128 stands for zero in the data rows.
Some points, one per row:
[176, 74, 176, 129, 141, 170, 106, 59, 34, 183, 47, 165, 175, 162, 94, 203]
[104, 183, 111, 119, 95, 113, 159, 79, 123, 131, 175, 87, 98, 133, 95, 100]
[69, 154, 160, 75, 148, 60, 172, 193, 157, 141, 255, 82, 81, 95, 182, 65]
[147, 138, 86, 144, 105, 84, 104, 76, 168, 83, 132, 126, 101, 118, 90, 125]
[143, 106, 61, 159, 135, 128, 108, 30, 126, 101, 163, 155, 105, 111, 87, 156]
[127, 135, 73, 126, 83, 75, 140, 116, 196, 49, 151, 120, 88, 130, 110, 108]
[143, 85, 57, 109, 115, 28, 146, 112, 187, 40, 210, 108, 93, 138, 101, 128]
[120, 151, 147, 121, 120, 162, 127, 139, 144, 161, 93, 151, 124, 112, 145, 106]
[157, 90, 206, 103, 209, 209, 69, 189, 31, 255, 100, 178, 227, 124, 146, 117]
[88, 112, 252, 106, 208, 221, 164, 213, 18, 255, 56, 126, 187, 129, 189, 80]
[79, 92, 255, 117, 190, 255, 35, 119, 0, 255, 0, 242, 240, 72, 60, 187]
[160, 151, 87, 227, 138, 115, 109, 118, 147, 94, 153, 177, 120, 113, 151, 149]
[128, 110, 105, 127, 143, 133, 150, 110, 108, 163, 158, 143, 150, 153, 119, 114]
[124, 160, 75, 101, 70, 0, 164, 97, 226, 30, 228, 89, 37, 142, 145, 94]
[94, 100, 193, 73, 157, 234, 81, 172, 45, 255, 70, 186, 178, 82, 117, 120]
[145, 134, 173, 149, 103, 228, 104, 169, 82, 135, 9, 110, 152, 105, 146, 184]
[130, 188, 57, 141, 77, 4, 162, 100, 251, 50, 255, 95, 63, 144, 127, 88]
[165, 107, 201, 76, 191, 193, 109, 201, 10, 222, 44, 181, 226, 142, 123, 149]
[141, 103, 117, 138, 185, 135, 155, 128, 86, 182, 163, 156, 138, 102, 121, 154]
[72, 104, 255, 104, 168, 255, 152, 158, 8, 255, 0, 178, 184, 78, 155, 144]
[150, 176, 67, 161, 107, 83, 74, 124, 148, 77, 175, 133, 81, 122, 137, 149]
[82, 184, 72, 125, 138, 50, 176, 74, 146, 88, 203, 112, 95, 129, 87, 106]
[117, 80, 171, 141, 150, 167, 167, 95, 62, 199, 48, 135, 134, 122, 118, 132]
[141, 145, 0, 162, 91, 0, 213, 119, 255, 0, 255, 36, 34, 182, 189, 107]
[156, 50, 196, 147, 198, 223, 72, 125, 0, 242, 0, 183, 244, 133, 71, 172]
[160, 109, 178, 133, 110, 202, 160, 134, 142, 116, 16, 121, 180, 134, 107, 166]
[150, 77, 16, 151, 67, 5, 111, 47, 193, 51, 230, 124, 72, 103, 76, 104]
[139, 116, 122, 136, 164, 209, 82, 156, 46, 170, 45, 168, 151, 157, 112, 168]
[153, 142, 60, 150, 126, 0, 159, 129, 223, 30, 255, 109, 57, 165, 176, 122]
[150, 122, 104, 110, 66, 52, 146, 72, 180, 100, 201, 116, 100, 128, 146, 102]
[145, 156, 52, 187, 81, 0, 145, 113, 255, 0, 255, 87, 59, 150, 149, 140]
[141, 102, 161, 108, 86, 196, 102, 67, 100, 154, 0, 69, 150, 133, 79, 113]
[100, 149, 152, 131, 154, 135, 148, 73, 107, 185, 113, 159, 141, 88, 115, 117]
[102, 163, 155, 120, 119, 156, 147, 166, 126, 146, 145, 168, 110, 122, 150, 150]
[132, 190, 119, 145, 80, 13, 180, 115, 216, 32, 238, 102, 63, 143, 137, 70]
[146, 184, 34, 185, 103, 32, 136, 140, 236, 0, 191, 117, 56, 135, 164, 152]
[75, 148, 170, 113, 177, 96, 201, 203, 147, 153, 179, 112, 104, 111, 156, 112]
[152, 144, 116, 107, 133, 119, 123, 139, 77, 148, 204, 144, 127, 127, 139, 143]
[156, 94, 190, 145, 191, 221, 99, 227, 78, 221, 28, 171, 188, 107, 176, 136]
[127, 79, 202, 111, 147, 248, 111, 135, 45, 255, 24, 127, 159, 124, 148, 129]
[129, 92, 140, 130, 95, 153, 122, 122, 104, 162, 113, 130, 124, 119, 153, 94]
[115, 140, 49, 108, 101, 30, 151, 127, 250, 0, 237, 117, 90, 130, 145, 110]
[105, 150, 162, 141, 150, 209, 102, 155, 82, 171, 33, 196, 161, 100, 106, 152]
[147, 166, 0, 183, 73, 0, 164, 73, 255, 0, 255, 105, 7, 168, 180, 72]
[109, 16, 255, 58, 205, 255, 84, 160, 0, 255, 0, 157, 255, 108, 99, 147]
[138, 195, 15, 192, 87, 0, 180, 143, 255, 0, 255, 78, 25, 166, 121, 148]
[170, 167, 115, 112, 165, 162, 108, 146, 111, 121, 137, 160, 134, 127, 130, 124]
[118, 114, 117, 113, 138, 134, 40, 141, 101, 171, 181, 113, 164, 106, 143, 51]
[167, 83, 156, 128, 156, 160, 156, 143, 82, 180, 149, 116, 145, 174, 133, 180]
[131, 76, 134, 100, 107, 157, 114, 135, 146, 120, 80, 116, 163, 88, 162, 150]
[126, 102, 174, 83, 98, 213, 159, 109, 128, 110, 7, 138, 130, 119, 99, 159]
[120, 187, 114, 125, 122, 123, 137, 130, 127, 115, 207, 96, 121, 120, 159, 109]
[119, 104, 167, 113, 124, 155, 136, 143, 51, 180, 94, 133, 166, 147, 113, 138]
[133, 118, 179, 114, 209, 226, 75, 144, 18, 182, 17, 127, 177, 104, 107, 165]
[155, 81, 173, 170, 147, 206, 98, 171, 77, 174, 50, 190, 189, 129, 149, 187]
[144, 40, 255, 103, 234, 255, 68, 220, 0, 255, 0, 215, 255, 109, 104, 213]
[131, 37, 255, 133, 249, 255, 47, 212, 0, 255, 0, 202, 255, 88, 116, 171]
[146, 103, 126, 113, 173, 189, 90, 159, 95, 169, 128, 137, 162, 110, 157, 161]
[139, 101, 156, 133, 140, 176, 86, 151, 83, 186, 52, 146, 156, 101, 115, 129]
[86, 77, 129, 146, 142, 215, 96, 150, 15, 194, 0, 120, 119, 133, 96, 133]
[130, 194, 4, 180, 87, 0, 190, 101, 255, 0, 255, 130, 8, 147, 112, 111]
[157, 144, 5, 155, 121, 0, 159, 124, 233, 0, 255, 98, 70, 169, 171, 131]
[142, 140, 98, 126, 125, 26, 108, 118, 151, 109, 255, 177, 113, 115, 139, 90]
[122, 114, 63, 84, 118, 0, 161, 98, 169, 79, 255, 69, 100, 93, 72, 67]
[129, 109, 151, 116, 127, 200, 75, 144, 73, 171, 0, 107, 163, 123, 124, 142]
[142, 136, 83, 149, 147, 48, 163, 129, 183, 48, 255, 99, 103, 149, 165, 140]
10 more points follow, each with its number after it:
[128, 128, 200, 131, 185, 255, 86, 121, 13, 237, 0, 140, 190, 100, 105, 151] 0
[136, 127, 38, 182, 92, 2, 138, 132, 255, 0, 246, 128, 89, 165, 179, 128] 1
[144, 163, 88, 154, 110, 74, 160, 96, 178, 77, 171, 88, 90, 151, 154, 135] 2
[123, 189, 58, 133, 114, 42, 161, 137, 196, 40, 253, 105, 70, 145, 140, 149] 3
[80, 149, 58, 116, 108, 8, 153, 82, 224, 48, 249, 168, 76, 133, 58, 100] 4
[97, 32, 255, 63, 236, 255, 60, 195, 0, 255, 0, 175, 255, 83, 113, 209] 5
[101, 149, 93, 124, 151, 83, 132, 106, 126, 99, 173, 84, 97, 151, 122, 72] 6
[157, 70, 159, 160, 132, 161, 90, 112, 71, 173, 84, 184, 154, 111, 104, 134] 7
[148, 137, 7, 151, 98, 0, 141, 121, 255, 0, 255, 65, 22, 111, 121, 99] 8
[121, 122, 195, 120, 164, 202, 101, 199, 45, 178, 51, 104, 160, 87, 155, 122] 9
Which two of these numbered points are nearest to each point below, ignoring the direction in which the first points spread most? Their numbers follow each, nearest first.
[197, 107, 33, 163, 86, 32, 91, 140, 221, 0, 188, 114, 102, 177, 182, 172] > 1 8
[178, 123, 31, 179, 120, 32, 121, 84, 148, 104, 243, 131, 108, 142, 144, 126] > 7 2
[149, 148, 17, 174, 76, 0, 155, 136, 255, 0, 243, 142, 85, 152, 152, 139] > 1 7
[110, 179, 71, 113, 130, 2, 124, 85, 170, 39, 227, 151, 57, 96, 80, 99] > 4 6
[133, 112, 88, 112, 121, 57, 161, 115, 174, 85, 204, 152, 94, 127, 125, 142] > 5 3
[129, 142, 13, 123, 67, 30, 125, 107, 252, 1, 206, 89, 79, 134, 134, 87] > 8 2
[121, 225, 0, 177, 57, 0, 151, 20, 255, 0, 255, 98, 0, 157, 107, 80] > 0 2
[123, 53, 255, 125, 217, 255, 59, 204, 0, 255, 0, 199, 255, 114, 139, 207] > 1 3
[96, 185, 92, 156, 132, 41, 184, 138, 163, 72, 210, 108, 80, 135, 141, 171] > 3 2
[98, 126, 99, 81, 148, 55, 106, 139, 135, 94, 145, 64, 102, 134, 83, 61] > 6 8
[120, 121, 109, 139, 158, 124, 106, 134, 87, 126, 183, 106, 132, 122, 139, 94] > 6 9
[111, 59, 255, 124, 179, 255, 44, 109, 0, 255, 0, 200, 247, 64, 87, 169] > 7 4
[112, 150, 169, 129, 180, 186, 100, 88, 48, 191, 56, 161, 179, 120, 74, 148] > 0 2
[158, 121, 169, 178, 153, 239, 121, 173, 68, 182, 0, 152, 184, 140, 122, 207] > 2 0
[75, 93, 188, 109, 126, 193, 83, 115, 59, 202, 3, 172, 173, 127, 51, 108] > 4 6
[135, 185, 95, 126, 120, 75, 134, 91, 157, 91, 215, 110, 88, 101, 110, 105] > 0 3
[97, 138, 27, 138, 63, 0, 158, 77, 219, 17, 255, 106, 70, 132, 98, 104] > 4 7
[150, 140, 75, 126, 185, 49, 204, 180, 222, 74, 255, 109, 123, 127, 181, 135] > 5 3
[139, 82, 240, 138, 155, 255, 59, 184, 40, 227, 14, 199, 201, 124, 167, 158] > 1 2
[158, 99, 53, 146, 100, 0, 90, 77, 213, 43, 255, 117, 85, 128, 123, 110] > 7 8
[119, 88, 137, 106, 152, 170, 105, 102, 68, 192, 108, 144, 157, 125, 116, 83] > 6 7
[115, 112, 113, 134, 112, 123, 113, 193, 113, 131, 53, 91, 113, 141, 154, 146] > 9 2
[116, 92, 255, 110, 190, 255, 66, 227, 0, 255, 0, 175, 230, 109, 109, 254] > 3 5
Now 10 new points, numbered from 0 again:
[123, 130, 68, 124, 41, 0, 223, 57, 255, 0, 255, 56, 44, 140, 104, 136] 0
[116, 83, 224, 65, 135, 227, 80, 114, 39, 249, 3, 128, 194, 90, 126, 130] 1
[118, 117, 170, 105, 116, 62, 179, 126, 191, 90, 196, 136, 116, 126, 156, 127] 2
[71, 184, 110, 89, 134, 49, 178, 119, 202, 84, 210, 74, 95, 99, 160, 117] 3
[181, 143, 39, 141, 140, 0, 132, 127, 229, 32, 255, 128, 122, 150, 166, 57] 4
[119, 114, 179, 65, 147, 163, 142, 142, 70, 211, 101, 112, 178, 115, 143, 126] 5
[109, 111, 164, 104, 194, 199, 76, 142, 49, 238, 14, 89, 180, 91, 95, 87] 6
[168, 130, 61, 176, 101, 101, 175, 113, 195, 34, 154, 110, 87, 198, 147, 189] 7
[90, 165, 146, 131, 157, 166, 136, 121, 82, 161, 94, 121, 114, 92, 115, 126] 8
[122, 167, 172, 105, 150, 169, 139, 162, 58, 184, 106, 134, 132, 121, 145, 158] 9
Which two of these numbered points are nearest to each point below, ignoring the direction in which the first points spread most? Their numbers follow each, nearest first.
[106, 80, 137, 96, 165, 155, 117, 134, 89, 161, 97, 86, 148, 95, 96, 110] > 6 1
[165, 128, 124, 154, 131, 202, 102, 168, 80, 121, 24, 120, 156, 147, 132, 188] > 7 9
[144, 55, 129, 145, 163, 117, 113, 180, 109, 137, 161, 182, 170, 128, 114, 113] > 4 2
[168, 96, 141, 193, 120, 188, 91, 173, 106, 148, 47, 143, 156, 149, 171, 147] > 7 4
[142, 136, 131, 134, 185, 77, 140, 161, 148, 155, 255, 158, 183, 126, 146, 85] > 4 5
[152, 186, 37, 105, 129, 0, 121, 75, 218, 45, 255, 74, 94, 134, 124, 47] > 6 4
[136, 215, 119, 136, 96, 56, 171, 127, 183, 51, 198, 93, 47, 132, 177, 144] > 9 8
[153, 126, 147, 146, 171, 109, 120, 136, 95, 164, 148, 171, 173, 98, 144, 111] > 4 5
[125, 128, 103, 122, 137, 59, 128, 156, 165, 142, 212, 92, 97, 143, 162, 72] > 5 4
[129, 104, 158, 141, 155, 207, 93, 162, 58, 203, 28, 134, 159, 144, 131, 110] > 6 8
[115, 145, 125, 181, 138, 161, 119, 174, 135, 55, 64, 128, 121, 142, 134, 179] > 7 8
[134, 129, 222, 167, 134, 166, 152, 137, 50, 210, 91, 123, 158, 160, 141, 147] > 9 5
[121, 91, 75, 153, 158, 73, 157, 149, 140, 94, 178, 65, 92, 143, 119, 115] > 6 5
[175, 102, 131, 124, 153, 127, 118, 175, 111, 141, 104, 144, 167, 129, 124, 152] > 4 9
[134, 164, 58, 102, 110, 0, 198, 118, 249, 10, 255, 154, 92, 159, 150, 113] > 2 4
[95, 79, 178, 147, 117, 191, 148, 120, 69, 150, 42, 107, 119, 140, 81, 168] > 0 8
[136, 127, 21, 139, 130, 12, 128, 124, 209, 40, 255, 113, 69, 122, 143, 102] > 4 5
[103, 113, 153, 88, 133, 124, 171, 129, 143, 96, 143, 152, 149, 150, 123, 136] > 2 0
[135, 206, 123, 169, 105, 96, 210, 119, 189, 75, 233, 124, 107, 179, 180, 108] > 9 2
[144, 118, 184, 105, 119, 150, 170, 113, 123, 130, 49, 114, 117, 114, 121, 171] > 0 1
[144, 221, 0, 195, 37, 0, 183, 132, 255, 0, 255, 81, 0, 158, 167, 137] > 9 7
[72, 123, 235, 99, 123, 255, 185, 142, 79, 223, 0, 137, 159, 133, 120, 190] > 0 8
[114, 164, 138, 132, 163, 179, 126, 135, 68, 126, 51, 109, 136, 100, 120, 149] > 8 9
